runs of hidden systems
run 1, C (9 x 22)
[[ -7 -24  10  40 -18  13   9   9  15 -28  -9 -30  -9 -41   8 -24 -48 -30
  -53 -32  -9  23]
 [ 28   4  16  51 -26   8  -7  78  -8  -2  -8 -10 -27 -41  -5 -19 -15 -22
  -38  -9  13  -5]
 [-14 -14   7  43 -29  22 -14  76   4  -8 -10  35   2 -44  -8   9  20   1
   20  24  12 -12]
 [  8 -65 -14  15 -40  13 -12  20   4   0 -16  29  18 -30  24 -23  16  19
   34  45 -29   2]
 [ -2 -53 -46  32 -32  51  -4 -31 -12  18 -15  -9  11 -11  19 -50  -2  14
    8  -7 -20  -4]
 [  0  11 -31  43 -24  41   8 -21 -69  -5 -24 -30   5 -20   6 -27 -23 -12
  -40   6 -12 -13]
 [ -8  19  -7  32 -56  15   5   1 -51  -4  16   2 -32 -20  -3  32 -24 -42
  -29  19   6 -46]
 [-39 -28  19  12 -47 -11   9   5   6 -25  24  36  -4 -49  24  44 -15 -38
  -29  12 -10 -17]
 [  6 -62  20  12 -34 -11  18  17  43   2   4  17 -16 -32  42 -24 -16 -24
  -40  -4 -15  19]]
run 2, A (9 x 22)
[[ -8  17  -2  17  32  24 -26  33  24  54   5  19 -10 -22  19 -35  52  42
   -6 -13  23 -10]
 [ 20  -2 -23   9  27  -8   2 -22 -43  19 -22 -31  49 -17  36 -54  19  44
  -24  -5 -16  -1]
 [-17 -17 -30  11 -32  28 -12 -67 -17  13  14 -17 -22 -24  28 -14 -32  -6
  -33   2 -31 -22]
 [-32   7  11  23 -14  -2 -31   6 -10 -59  -9 -11   6 -68 -11  29 -38  -9
  -17  21 -31   7]
 [-13   2  47 -26  -8 -63  28   2  17 -20  24  21   1 -18  25  48 -13 -35
  -43   0   4   2]
 [-26   6  21  -1  12   5  67 -15  28 -15 -45  11   6  43   1  12 -14 -35
   12   4  30  38]
 [ 34 -54 -16 -33 -17  -1  16  12   3 -17   0  20   8  60 -34   4   8 -20
   52  10 -13  19]
 [ -4 -11 -15  14  -9  42 -21  61  18  23  25  36 -22  12 -34   1  38  -3
   27 -18  28 -16]
 [ 30  24  -8  18  24 -12  -5  45 -50  21  -3 -11  42  -3  -2 -22  48  39
   12 -13  28 -30]]
run 3, M (9 x 22)
[[-24  15   6  54  12  11  30  36 -17   8 -23 -10  45 -21  11 -25  24  10
  -13 -38  46 -10]
 [ 32   9 -13   1 -13  -5  33   3 -44  -5 -39  -5  18  56 -15   7   6  -3
   57  40  12 -11]
 [-16  50  -2   4  15  12 -35 -48  28  16  -6 -35 -42   4  -7  10 -28  30
   41  14   4 -30]
 [ 39 -15   9 -19  22 -62 -32  -2  -3  -1  25 -39  30 -29  18 -18  -2  42
  -14 -24 -25  -9]
 [ 57  -1   3  12  -4   7  29  23  -8  46 -10 -10 -34  17  25 -51   2 -20
  -58 -12  13   9]
 [ -5  18  29  14   3  -5  22  18   3 -47 -58  -2  -6 -15  -3  11 -36 -29
  -11  42  -9  46]
 [ -7  17   0 -66  46   2 -23 -15  31   5  14  43 -18  27 -15  26  31   8
   10  29 -19  32]
 [-53   7   5  11  35   5 -10 -13  16  18   8  18  34 -52  39 -15  37  38
  -30 -27   8  -3]
 [ 16 -33 -19   0  -4  -6  57 -12 -52   2 -22   4  65  31  21 -29  27  -6
   -4  -9   8   7]]
run 4, A (9 x 22)
[[ 27   7   2   2  13  38   9   4  34  34 -32   1 -61  20  11 -43  -9 -16
  -30  18  -5  42]
 [ 33 -16 -21 -21   7  14 -24  22 -25  -5 -30  31   3  -9   2 -20  26  14
    1  69 -46  35]
 [-40 -22  -9 -17   3  15 -16 -10  15  29  26  62   5 -33  38   7  47  16
  -19  16 -13  -7]
 [-51 -15 -12  22  21   9  18 -13 -22 -24 -19   4  77 -36  17 -16  21  19
  -10 -24   2  12]
 [ -8 -38 -17   0 -41 -11  31 -41 -38 -14  32 -10  26   8   8  11 -21 -36
  -29 -40  -7 -25]
 [-30  24  -1  39 -35  23   9   8 -17 -38  -5 -18 -20  -6 -39  40 -48 -43
   10  -6  18 -19]
 [ 31  19  37 -20 -12 -65   3  30  -3 -23  17  -8  -2  15 -22  50 -14 -13
   29  16  13 -26]
 [  3  25  29  -7  19  -9  26   4  65  35 -10   0 -38  45   3   1  -2   4
   34 -11  45   1]
 [ 57 -23 -11 -12  28   4  -6  19  18   8 -36 -26   6  42 -19 -52   7  28
   43   0  -8  38]]
run 5, C (9 x 22)
[[-22  58  32  27   5 -18  46  -1   3  23 -17  -7 -12   9  22  20  -6 -11
   -8  -7  59 -32]
 [-13  12  40  -6  -6 -29  -3   5  49 -37 -24   0 -29 -10  -2  39 -37 -12
   39  43  -7  15]
 [ 21 -45   4 -20   6 -17 -55  16  59  -9  36 -12 -15 -20 -15 -12 -13  22
   19 -27 -32  12]
 [  8   7  -8   8  51   9 -25  24  -2  26  -1  -8  30 -29  15 -52  40  45
  -32 -35   2  16]
 [ 19  50 -13  10  20  32  10  10 -28  40 -43  13 -21  26   7 -17  34  15
   11  48  20  -4]
 [-26   3 -28 -24 -10  31 -18 -29 -17 -24  -3  26  -9  27 -37  41  -1 -10
   50  46 -21  -5]
 [ 10 -43 -22 -47 -12 -28  -8 -46 -27 -15  47   5  27   8   1  12   0  -9
  -17 -18 -39  -6]
 [ -9   8   3   0  13 -12  50 -37  -4  35  19 -11  11  18  36 -18   4 -14
  -58 -57  32 -11]
 [ -8  54  34  15  16  -4  47   5   9 -10 -44 -11 -22  17   4  15 -28 -35
  -22  14  32  21]]
run 6, U (9 x 22)
[[  6 -21   5 -33  23  13 -10  49  28   4  -2  66  -2   6  -8   0  53   2
    3  28 -10  43]
 [-48 -12 -14   3   9  34  24  -7  -1  34   3  57  19 -14  35  -9  55   1
  -33  -5  17   5]
 [-32  -3 -38   9   5  38  39 -43 -57 -14 -30   8  50  14   2  -9  12 -13
  -11   1  -6  14]
 [ 17  31 -35 -20  -9  18   6 -55 -62  12  20 -20 -21  42 -16  12 -16 -25
  -29   0  -9 -26]
 [ 15  20  -4 -34  20 -45 -35 -21 -29 -14  50 -33  22   4 -29  28  -7  19
    1 -33 -11 -32]
 [ 50 -26  24 -23  13 -63   1 -12  34  13  15 -38   7   3  30 -27 -16  25
   -8 -25 -12   5]
 [ -3   8  30  19  29  -6  15  10  70   5 -20 -35 -14  14   0 -26 -25   8
   18 -43  35  23]
 [ 30   4   5   4  29  33 -13  64  29  -6 -39   6 -25  14 -33 -32  10  -2
   13  13   3  52]
 [ -2  32  -1   5  21  30 -10  51  -3  42  -2  50 -19  -7   4  -5  58  12
  -12  24  23  -8]]
run 7, H (9 x 22)
[[ 33  21   7 -33  -7  -3  -5  11  -5 -26   4  -1 -49  36 -46  34 -33 -49
   -6  25 -14  21]
 [-13  35  22  22  -7 -13  13   4   3  22  32  -9 -33 -25  23   8 -16 -26
  -68 -39  30 -31]
 [  9 -12 -10  15   5 -25  35 -40 -41  -2 -25 -46  59   1  32 -35  -7  24
   -2 -22   4  -8]
 [ 18 -30 -19  -3  -9   7 -24  -6  32  23   5  -9  -5  35 -17 -13   8  38
   91  -1   5 -27]
 [ -7   7  15  27   7  36 -15  51  43 -30 -37  -2 -34 -14 -34  -7 -28 -18
   14  10   0  43]
 [ 39  18  25  -1  -1 -21  25  41 -18  31  -9  27 -19 -10  41 -12  25 -13
  -58  32  12   3]
 [-61   1 -17   8  11  18  25 -55 -14  23  -7  25  42 -14  42  -2  34  23
   -8  -2  11 -17]
 [ 13 -20 -36 -45  16  10 -33 -51 -10 -14  -4  -7   6  23 -20  -7  -4  20
   33  23 -52  20]
 [ -1   7   9  -5  -2   6 -65  46  30 -18  46   7 -40 -35 -42  28  -6  -5
   -6 -14 -12  -8]]
run 8, S (9 x 22)
[[ -4  51  20 -34  23 -11   3   1  12 -16  22   6 -38  37 -45  49 -17 -40
  -15 -10  17   8]
 [-27 -11  14 -49  24 -14 -23 -22  74  -4  28  21 -15  21 -15  32   2   9
   40 -10  -6  11]
 [-16 -29 -32 -32  35  16 -32 -44  22  28  27   8  18   5   9 -31  32  43
    9 -30 -22   5]
 [  9   3 -38 -10  35  21  -1 -17 -50 -14   0 -27  46  21 -29 -30  14   7
  -22 -47  -9  17]
 [ 23  27 -20  -9  -2  11  -1  -6 -40 -32   1 -34 -13  47 -63  21 -36 -33
   15 -13   3  -3]
 [-11  28   9  -9  -2 -20 -40 -11  25 -16  27 -19 -25  10 -39  48 -26  12
   58   1   5 -35]
 [  9   0   6 -29  26 -44 -29 -31  28  30  29 -16  12   3  22  -3  18  58
   34 -12  -2 -32]
 [ 16  28 -11 -17  58  -5  15 -34  -9  34 -13 -32  21  26  22 -47  20  33
  -22 -31  15  10]
 [ 31  33  -3 -13  46  12   2  18  -4 -19 -26 -30 -12  38 -43 -21 -13 -17
  -16 -16   5  49]]
run 9, M (9 x 22)
[[ 28  -2   7 -25  34 -14 -14  -6  54   7  19 -39 -25  40 -28 -18 -22   6
   11 -57   7  16]
 [ 26  25  25  26  29 -13 -17  86   4  -3  -5 -16   6 -31 -15 -22  15  13
  -25 -28  24  12]
 [ 42   4   4   1  -6  -2  13  45 -22  21 -39  34  -4   7  18 -13  35   4
   12  72  -1  11]
 [-28   4  -6  -2   8  26 -10 -57  29   8 -43   5 -21  -8  31 -11 -14  26
   24  56 -27  17]
 [-10 -20 -21 -36  44  -6 -23 -53   6 -15  11 -19  38  -9   3 -26   1  29
  -15 -30 -40  31]
 [  8  28 -20   8  28  23  13   8 -44  14  12  -9  11   4  -7 -24  18 -15
  -72 -53  17   6]
 [ -4  42  14  16 -12 -10  44  16 -61 -27 -26   8  16   1  -4  36  -5 -37
  -25  32  20  -9]
 [-18  29  14 -37  -3 -25  14 -47  16  14   9  22 -31  35   9  52  -4  -9
   30  39   7 -25]
 [-32 -12  27  -8  18 -41  -3 -34  62  14  27 -16  13 -20  34   0  -7  33
    8 -40   9 -16]]
run 10, L (9 x 22)
[[-25   5 -14   3 -18  -5  12 -62  -3  14  16 -22   6  37  -5  22 -15  12
   60 -13  21 -54]
 [  9 -26   4 -24  -8 -24 -28 -52  55   6  16 -26 -23   8  11   2 -33  27
   51   4 -24 -12]
 [ 14  19  29  -8  26 -11 -30   0  71  28   2 -21 -58 -13  18 -23 -21  19
  -11  -4  -4  14]
 [ 32  59  32 -12  51 -27  -8  42  10   4 -29 -10 -17   0  -1  -6   8  15
  -14  23  10  26]
 [ -8  37  -5 -38  49  11 -10  26 -25  -8  -4  48  13  15 -27  25  51  -1
  -11  27   1  25]
 [-39 -17 -19 -23  21   4  -5  -7 -35 -21  13  45  57 -36  12  13  41   4
  -36   3 -25  18]
 [  5 -40 -20  -2 -24   7  33 -32 -43   9   4  16  21 -11  41 -28   6 -25
  -66  -2 -25   8]
 [ -2   2  -5  22 -24   6  56 -40 -30   3  -3 -31   0  24  11  -7 -37 -41
  -37 -36  22 -16]
 [ 26   0  -3  -5 -31 -29   9 -18 -18 -16  26 -42  -7  43 -39  28 -42 -24
   31 -27  11 -38]]
run 11, U (9 x 22)
[[ 21 -47  11 -40   4 -17   5  -3  25 -43  -4   5   0   8  -9  -4 -26 -31
  -20   6 -44  62]
 [-10   3  17  11  -1  10  14  33  29  17  39  11 -30  -3  -6   3   2 -39
  -54 -60  35  -1]
 [ 24 -34  -9   4   6  -6  25  57 -28 -23 -18   9  62  22 -28 -18  34  -1
   29 -19  14  16]
 [ 29 -13 -22  -3 -18  25  21 -16   1  66   6  18 -34  55  18 -25  23   2
   22   9  21 -28]
 [-45   5 -37   2  29  38 -40 -30  -4  -8   2  -5  31  -1 -31  -2  20  44
   52 -19  -4 -11]
 [ 42  -7 -29   1   3  12 -30 -27 -31  21 -10 -24 -12 -24  29 -49  -8  26
  -38  22 -44   5]
 [-25  72  18  31  21 -19   0 -15 -14   0  -9 -46   2 -28   9  14 -24  16
  -14 -18  31 -36]
 [ 46   8  22 -27  13 -46   2   7  -6 -37 -37 -15   0  15  -7  12 -25   0
   17  52 -27  31]
 [-16  23  37 -25   8 -17  -4   5  66  21  31  30 -58   0  12  33  -2 -19
  -22  -1  14  -3]]
run 12, S (9 x 22)
[[-65 -10 -30  27   2  35   7 -53 -24 -15 -13  -8  48 -27  11  -4  -2  16
    3 -17  -6  -9]
 [ 41 -39 -13  19 -36 -18   7 -15 -34 -29 -13 -56  18   0  -5 -21 -50 -10
    2  -9 -25  -1]
 [  1  44   5  46 -29   4 -11   6 -19  10  15 -43 -42 -14 -12  13 -38 -13
   -7 -19  29 -55]
 [ 21  -5  49   6  -3 -69  15  45  38  -3   8 -12  13  -4   9  12  -3  12
   30 -16  31 -25]
 [ 26   3   5   1   8   7  16  -2  35  75  -7  12 -35  35  39 -38  29  23
   13   8  29 -14]
 [ -7  10   3  15  50  25   2  49  11  -3 -48  13  29 -13   1 -39  39  26
   -1   3  11  49]
 [ 50 -10 -22 -29  -5  20 -10  34 -37  -1  -9  32 -23  22 -21 -10  20 -24
  -18  49 -33  30]
 [-58  40  -2  -7   5  22 -13  -7 -26 -27   6  45   0 -23 -17  56  11 -19
  -13  37  -8  -7]
 [-12 -43   8 -36 -20 -43  11 -47   5 -32   4  16  22  -8  26  28 -17  -8
    8  31 -41  10]]
run 13, L (9 x 22)
[[ 22  28 -17  -4  17 -24 -48  13 -56 -10  27 -26  27 -17 -29  10  14  34
   10 -13  -7 -41]
 [  7  -5 -23 -23   0   3  -7 -25 -11  64  28  33  -7  20  32  -7  50  31
   13  15   2 -40]
 [-32   0   8  -9  31 -11  34 -72  24  17 -34 -13  30   9  52 -24  -1  32
    7   0   2  15]
 [ 25   8 -12 -28  17   9 -11 -46   2 -16 -19 -29 -37  22 -14 -14 -48 -16
  -27  15 -41  41]
 [ -8  64  11  -7  23 -11 -29   1 -12  -2  38 -16 -32 -21 -18  33 -17 -14
  -57 -28   7 -20]
 [ 36  13  20 -38   1 -68  11  19 -34  16  30  23  17  11  19  30  33   5
   -5  21   7 -31]
 [-22 -26  -3 -43  28  -1  39 -23  33  23  13  50  19  46  14   2  42  -5
    4 -23  14  25]
 [  3 -34  -5 -16  32  -9   1 -21   9 -37  -9 -31  47  -8  -1 -34 -14   8
  -22 -42 -30  53]
 [ 46   9 -28   5   1  26 -25  12 -37  17  24 -29 -29   8 -22 -35 -11 -13
  -55 -33 -15  -2]]
run 14, H (9 x 22)
[[ 25 -11  26  35 -26 -15 -15  62  33 -25 -25 -25 -18 -16 -19   3 -31   5
   55  15  10  -7]
 [  9  -6  40  26 -20 -16  52  37  31   9 -38  23 -16  -1  37  -3  -3 -21
   -4  33  25  11]
 [-18 -29  -2  -4   0  14  46 -38  23  36 -24  35   3   6  64 -31  21  -3
  -24  23  -3  23]
 [ -8 -45 -46 -19   9  46 -30 -32   2  14   6  25   9 -11  13 -39  28  23
   -9   4 -45  28]
 [  0 -15 -32  -7  -4  33 -63  40 -32 -28  25  24   4 -33 -45   9  20   2
   -5  11 -41   5]
 [ -9  30   6   1 -22 -15  -4  31 -55 -39  18  23   5 -20 -28  63  -2 -34
  -18  25  -2 -26]
 [-18  26  15 -11 -25 -38  40 -54 -23  -7  18  -6  -7  15  16  55 -32 -36
  -18   6  14 -36]
 [  5 -22   2  -4 -13 -28   7 -68  26   5  19 -49 -12   9  22  -7 -52  -1
   -1 -33 -10 -16]
 [ 39 -54  -1  23 -15 -12 -21  27  35  -5   5 -45   6 -17  -6 -43 -25  22
   26 -44 -10   2]]

runs to name
run 15 (2 x 22)
[[ -3 -50 -38  23 -33  44  37 -15 -36   7  -7   7  27  16   9 -38   5 -24
  -18 -27  -2   1]
 [ -6 -12 -23  46 -37  16  18 -31 -27  -9  -7 -55  10   7  -9 -16 -47  -8
   11 -40  10 -31]]
	L
run 16 (2 x 22)
[[ -4 -41  29 -18 -26 -17  15   9  54 -28  27  14 -32   5 -11  24 -37 -54
  -20 -19  -7  24]
 [-45 -41 -11   9 -22  31 -15  -6  52  25  47  26 -18 -14   3  -2  12  -3
    5 -43  11 -22]]
	S
run 17 (2 x 22)
[[  7  30  32 -10 -12 -61  -9  -4 -11 -22   0 -10  -3 -21   8  51 -21   5
   21  52  -7 -32]
 [-24 -27  18 -20  -7 -20 -31 -24  73  16  42   7 -27 -16  16  13  -7  19
   23 -18  -9 -20]]
	C
run 18 (2 x 22)
[[-26 -11 -22   5  32  26  23 -37   3  30   3  -8  31  12  22 -46  24  16
  -33 -59  14   9]
 [ 46   3 -26  -1   7 -10   3 -38 -51  -8 -23 -63  22  20  -1 -34 -30  15
   -7 -10 -20   0]]
	L
run 19 (2 x 22)
[[-21  18 -19  49  -4  15 -12 -31 -47 -11 -19 -51  27 -50  17 -22 -23  25
  -19  -8  -8 -24]
 [ 40  41  11  16 -19 -30   4 -13 -42 -17 -28 -52 -20  -1   1   7 -50  -7
   -1  35  -6 -22]]
	U
run 20 (2 x 22)
[[  5  37  -7  -9  -1  25 -49  24 -15  19  15  36 -50 -28  -5  19  20   2
  -18  53 -19 -15]
 [-42   6  12   1   5 -31  -4  -3 -23 -14   8  32  48 -59  36  30  29  22
  -19  24  -9 -18]]
	U
run 21 (2 x 22)
[[ 17  10   4  15   2 -32  15 -25 -39  19 -32 -15  33 -28  61 -24  11  39
  -13  38  -8 -21]
 [ 24  37  20  20  11 -12  34  -5 -24   1 -48 -28 -14 -12  37 -25 -26 -16
  -59  24   1  19]]
	S
run 22 (2 x 22)
[[-16  28   3  49  21   9  15   9  -5   9  -9 -48  16 -17   3 -33 -10   8
  -29 -63  40 -10]
 [ 54   8 -13   5  15 -16  14   4 -31  24 -37 -34  30  39   3 -39  18  42
   48  12  13 -11]]
	H
run 23 (2 x 22)
[[-36  39  -1 -19   6  -4 -23 -26  17  23  29  17 -21  17 -14  49  14  20
   49   8  21 -48]
 [-11  31  22 -10  32 -13  -4 -26  27 -45 -29 -39 -10  -7 -13   7 -51 -13
  -17  -1 -15  43]]
	H
run 24 (2 x 22)
[[ 43   1  -9  34  -5   8  -4  36 -27  38 -36  -9   8 -15  28 -53  29  41
   16  35   6 -13]
 [-34  49  -2  23   4  16   3 -33  -2  22 -38  -6 -10  -2  19  12   2  31
   50  46  21 -32]]
	U
run 25 (2 x 22)
[[-35  28  16  26   6   5  16 -17   9 -50 -40 -42   8  -4 -25  16 -54 -23
    7 -13  12  20]
 [ 73   1  24 -20  -6 -52  12   9  15  44  11 -18 -36  28  31 -20  -3   9
   -7   9   5 -19]]
	H
run 26 (2 x 22)
[[-16  39   0  -6  20  16  31  28 -29  16  -9  48  12  36 -15  23  54 -13
    4  15  41  -7]
 [ -6 -17   1 -24   8   2  16 -12  17 -25 -46  28  13  30  -3  13   7   3
   58  61 -18  36]]
	S
run 27 (2 x 22)
[[ 13  38 -13  -7  20 -23  18 -56 -35  32   3 -41  14  39  11  -5  -1  25
   15 -18  26 -43]
 [ 29  41  23  17   7 -47  19 -20 -12  10  -9 -67  -2   5  14  -7 -37   7
   -7 -24  27 -31]]
	M
run 28 (2 x 22)
[[ 32  20 -10   9   9  -4 -25  52 -26 -23   3 -28   8  23 -68  10   1   8
   48 -20  21 -15]
 [ -8 -16 -27  -8   2  18 -48  22   1  24  32  29  12  -6 -19   2  50  45
   51  -1  -2 -35]]
	L
run 29 (2 x 22)
[[-43 -40   9  -3  16 -12  10 -27  36 -49 -11 -13  48 -28   6  -3 -22   6
    2 -30 -19  38]
 [ 36 -12   4  21 -19  22  28  13   3   3 -14 -19 -43  15  -2 -34 -39 -49
  -55 -15   1  29]]
	U
run 30 (2 x 22)
[[ -5  25   3  41   1  38   9  15  33  51  -9 -14 -47   7  10 -32  -3  -1
  -12 -28  44 -15]
 [ 30 -28  22   8  14 -14  -2  92  26 -16 -12  16  24  -6 -19 -20  29   7
   20 -13  13  30]]
	S
run 31 (2 x 22)
[[ 33 -23   2 -25  19 -38   1 -37  15 -27 -10 -53  19  27 -10 -17 -38  11
   20 -20 -24  28]
 [ 23 -26  17   9  -6 -13 -23  59  57  21  33  -6 -21   2 -18 -14   9  13
   27 -48  26 -14]]
	H
